One vector is turned by the same rotation once a tick. Each row is the vector after some number of ticks, and that number follows the row.
The counts run from 0 to 518.
86, 130, 95, 128, 136, 128, 142, 140, 97, 140, 138, 113, 98, 122, 145, 138, 179, 146, 103, 138, 148, 128, 135, 125, 113, 132, 145, 167, 109, 125, 138, 151, 124, 122, 133, 160, 148, 170, 150, 89, 148, 128
33
117, 137, 102, 136, 111, 132, 110, 152, 102, 177, 110, 72, 122, 109, 156, 123, 130, 134, 107, 92, 144, 119, 134, 156, 149, 143, 159, 113, 84, 125, 134, 128, 106, 113, 135, 147, 144, 118, 121, 128, 172, 143
42
130, 84, 119, 146, 134, 146, 169, 144, 163, 135, 151, 162, 120, 137, 125, 88, 154, 105, 104, 105, 140, 93, 137, 128, 115, 104, 157, 121, 107, 124, 110, 137, 149, 162, 102, 96, 149, 124, 128, 149, 110, 137
136
129, 133, 115, 113, 107, 103, 104, 118, 90, 169, 124, 116, 112, 135, 115, 160, 157, 113, 103, 117, 126, 150, 126, 134, 118, 128, 168, 158, 119, 132, 133, 125, 134, 137, 125, 106, 185, 177, 127, 96, 134, 155
77
98, 101, 99, 157, 124, 129, 121, 112, 145, 109, 140, 147, 115, 134, 100, 120, 133, 126, 145, 104, 83, 130, 156, 117, 146, 100, 153, 113, 77, 125, 133, 142, 109, 146, 136, 149, 127, 149, 78, 146, 105, 107
514
93, 158, 104, 158, 96, 107, 117, 151, 112, 121, 170, 120, 132, 148, 138, 138, 136, 155, 84, 139, 96, 122, 115, 146, 107, 138, 110, 160, 106, 167, 125, 107, 124, 148, 144, 137, 149, 145, 139, 109, 121, 117
57
132, 141, 110, 153, 109, 120, 110, 104, 97, 102, 154, 128, 177, 185, 113, 143, 132, 119, 137, 123, 83, 130, 110, 113, 129, 127, 150, 148, 135, 123, 130, 137, 93, 108, 126, 140, 119, 142, 114, 108, 157, 105
264
121, 149, 95, 153, 138, 96, 131, 104, 113, 110, 111, 98, 144, 121, 157, 141, 145, 156, 143, 142, 147, 104, 154, 106, 141, 97, 131, 116, 142, 142, 149, 158, 94, 146, 156, 119, 116, 111, 122, 149, 111, 174
197
112, 126, 99, 123, 127, 168, 128, 154, 137, 185, 98, 115, 121, 90, 148, 118, 157, 146, 112, 100, 149, 122, 140, 147, 128, 160, 127, 161, 82, 139, 145, 138, 99, 118, 129, 151, 125, 120, 124, 137, 139, 112
30
104, 116, 99, 144, 125, 151, 112, 124, 131, 145, 92, 138, 123, 97, 123, 102, 119, 126, 137, 120, 125, 132, 173, 119, 166, 130, 137, 114, 119, 124, 152, 162, 69, 116, 149, 139, 123, 124, 85, 172, 127, 136
187
136, 103, 144, 120, 110, 151, 124, 124, 143, 160, 116, 195, 144, 131, 99, 115, 163, 112, 121, 130, 116, 121, 126, 99, 111, 142, 112, 156, 100, 136, 104, 116, 100, 130, 129, 84, 143, 135, 132, 164, 98, 154
132
104, 138, 115, 157, 102, 138, 157, 148, 138, 108, 134, 99, 120, 135, 154, 110, 135, 133, 64, 134, 129, 90, 139, 177, 127, 127, 138, 132, 138, 159, 138, 115, 143, 143, 141, 104, 148, 107, 125, 149, 115, 103
387
114, 127, 136, 115, 108, 141, 91, 130, 123, 136, 142, 171, 148, 116, 124, 146, 142, 141, 132, 128, 103, 136, 109, 101, 131, 130, 90, 125, 67, 168, 99, 102, 88, 135, 149, 120, 135, 121, 116, 155, 128, 155
496
120, 130, 118, 154, 113, 137, 150, 153, 93, 116, 114, 79, 104, 145, 152, 103, 127, 119, 88, 125, 98, 100, 161, 176, 143, 130, 155, 102, 95, 123, 132, 118, 114, 123, 158, 134, 140, 125, 115, 140, 140, 127
375
113, 122, 123, 122, 143, 168, 157, 104, 123, 118, 121, 136, 137, 127, 108, 147, 163, 165, 158, 123, 169, 125, 101, 80, 127, 135, 161, 127, 88, 146, 139, 135, 153, 121, 139, 122, 126, 89, 126, 166, 145, 114
323
84, 105, 110, 155, 111, 144, 118, 142, 165, 110, 181, 155, 119, 119, 126, 123, 142, 128, 106, 112, 108, 110, 116, 125, 128, 111, 120, 119, 71, 153, 122, 116, 128, 159, 124, 135, 134, 129, 107, 150, 111, 102
501
123, 138, 116, 146, 106, 135, 135, 129, 138, 170, 126, 135, 192, 156, 118, 121, 117, 126, 101, 118, 124, 108, 151, 127, 133, 168, 116, 174, 139, 163, 116, 123, 90, 130, 126, 127, 126, 87, 144, 148, 130, 126
426
116, 97, 117, 109, 134, 127, 131, 121, 133, 114, 144, 128, 91, 103, 133, 149, 169, 135, 131, 122, 154, 133, 128, 130, 130, 79, 165, 108, 81, 137, 135, 139, 149, 157, 119, 123, 165, 158, 111, 130, 121, 144
511
115, 107, 99, 145, 155, 112, 146, 136, 151, 137, 171, 144, 140, 132, 135, 141, 158, 139, 121, 115, 153, 108, 120, 103, 112, 107, 153, 143, 114, 144, 118, 152, 148, 167, 94, 126, 158, 143, 145, 111, 128, 149
467
126, 120, 107, 141, 118, 107, 113, 131, 113, 156, 139, 92, 127, 143, 131, 130, 124, 111, 96, 89, 115, 118, 128, 161, 125, 114, 187, 126, 113, 121, 151, 131, 159, 152, 111, 108, 190, 146, 117, 114, 140, 137
79
112, 145, 108, 142, 105, 112, 110, 156, 83, 154, 133, 102, 116, 143, 146, 131, 145, 138, 99, 119, 89, 131, 143, 157, 138, 143, 138, 133, 86, 126, 117, 121, 92, 126, 153, 159, 138, 154, 130, 95, 154, 136
44
151, 153, 115, 126, 115, 109, 127, 114, 91, 155, 89, 130, 166, 167, 132, 134, 130, 131, 124, 146, 99, 137, 167, 125, 123, 142, 124, 164, 150, 146, 133, 136, 65, 125, 145, 114, 144, 141, 130, 131, 134, 165
415
100, 108, 107, 141, 123, 137, 143, 139, 135, 107, 135, 152, 84, 127, 139, 103, 155, 131, 115, 145, 106, 138, 172, 134, 157, 108, 139, 130, 100, 119, 115, 149, 86, 145, 137, 164, 121, 176, 105, 117, 113, 123
182
126, 123, 118, 167, 116, 131, 132, 155, 104, 125, 165, 151, 137, 152, 125, 104, 168, 113, 123, 100, 78, 100, 97, 106, 101, 140, 135, 118, 90, 80, 113, 130, 114, 118, 133, 102, 123, 143, 111, 128, 132, 122
307
100, 125, 105, 129, 116, 157, 129, 154, 123, 179, 112, 127, 112, 103, 141, 119, 158, 145, 105, 117, 136, 135, 150, 138, 120, 157, 117, 171, 73, 126, 135, 145, 100, 109, 135, 156, 124, 145, 130, 119, 137, 115
31
86, 115, 122, 121, 82, 152, 114, 139, 127, 153, 137, 112, 117, 102, 146, 147, 145, 115, 99, 137, 145, 115, 158, 154, 164, 133, 116, 161, 104, 145, 101, 120, 65, 116, 125, 157, 115, 122, 129, 123, 132, 121
213
91, 122, 112, 146, 138, 141, 159, 122, 148, 79, 153, 154, 111, 122, 136, 118, 161, 156, 110, 161, 165, 108, 133, 105, 134, 93, 131, 118, 132, 156, 127, 148, 139, 165, 135, 124, 131, 120, 123, 154, 99, 139
172
128, 154, 103, 153, 131, 103, 111, 93, 106, 128, 155, 164, 159, 172, 119, 125, 127, 145, 123, 129, 124, 161, 124, 99, 159, 143, 159, 128, 163, 149, 111, 145, 112, 155, 125, 126, 160, 144, 137, 119, 149, 157
447
103, 114, 102, 143, 123, 116, 117, 99, 125, 97, 126, 151, 108, 147, 88, 142, 138, 135, 159, 125, 89, 154, 152, 101, 142, 105, 150, 130, 87, 125, 138, 141, 104, 137, 148, 148, 126, 153, 84, 143, 100, 131
515
116, 104, 120, 101, 134, 160, 159, 140, 121, 146, 85, 96, 91, 90, 134, 128, 175, 133, 116, 125, 165, 108, 147, 138, 112, 128, 152, 147, 85, 131, 155, 141, 143, 112, 139, 117, 147, 123, 125, 156, 130, 135
361
134, 128, 130, 106, 110, 157, 130, 136, 132, 126, 172, 172, 137, 149, 138, 136, 176, 135, 113, 126, 114, 140, 93, 131, 108, 128, 125, 164, 103, 133, 95, 112, 119, 133, 95, 114, 143, 166, 124, 97, 136, 95
283
116, 148, 94, 146, 109, 130, 125, 122, 151, 157, 117, 111, 169, 130, 130, 134, 109, 168, 104, 93, 137, 129, 129, 146, 127, 156, 140, 139, 100, 178, 140, 110, 134, 151, 131, 130, 146, 94, 132, 162, 118, 100
61
117, 113, 120, 134, 115, 145, 110, 155, 155, 184, 159, 179, 150, 119, 134, 114, 154, 112, 105, 101, 114, 116, 127, 117, 114, 141, 107, 167, 88, 130, 100, 119, 107, 140, 101, 123, 144, 152, 137, 119, 131, 145
464
146, 123, 134, 159, 110, 136, 125, 104, 130, 147, 115, 153, 157, 160, 91, 102, 108, 119, 129, 93, 103, 141, 124, 122, 163, 141, 168, 94, 126, 131, 111, 121, 124, 141, 136, 101, 150, 113, 99, 182, 134, 125
118
159, 134, 150, 120, 111, 120, 119, 103, 101, 147, 114, 174, 140, 160, 102, 128, 140, 125, 126, 130, 95, 157, 125, 108, 148, 142, 149, 128, 123, 138, 93, 118, 101, 148, 142, 89, 155, 143, 116, 153, 124, 164
120
96, 121, 91, 154, 104, 126, 132, 119, 151, 105, 142, 96, 135, 135, 137, 138, 115, 134, 118, 121, 137, 121, 164, 164, 181, 108, 161, 118, 123, 144, 135, 147, 102, 143, 124, 175, 117, 103, 105, 126, 135, 84
218
113, 117, 136, 101, 114, 142, 101, 130, 120, 114, 150, 163, 133, 109, 135, 159, 166, 151, 130, 146, 122, 129, 101, 106, 121, 113, 102, 136, 76, 168, 105, 102, 100, 141, 152, 110, 150, 136, 124, 142, 128, 167
497
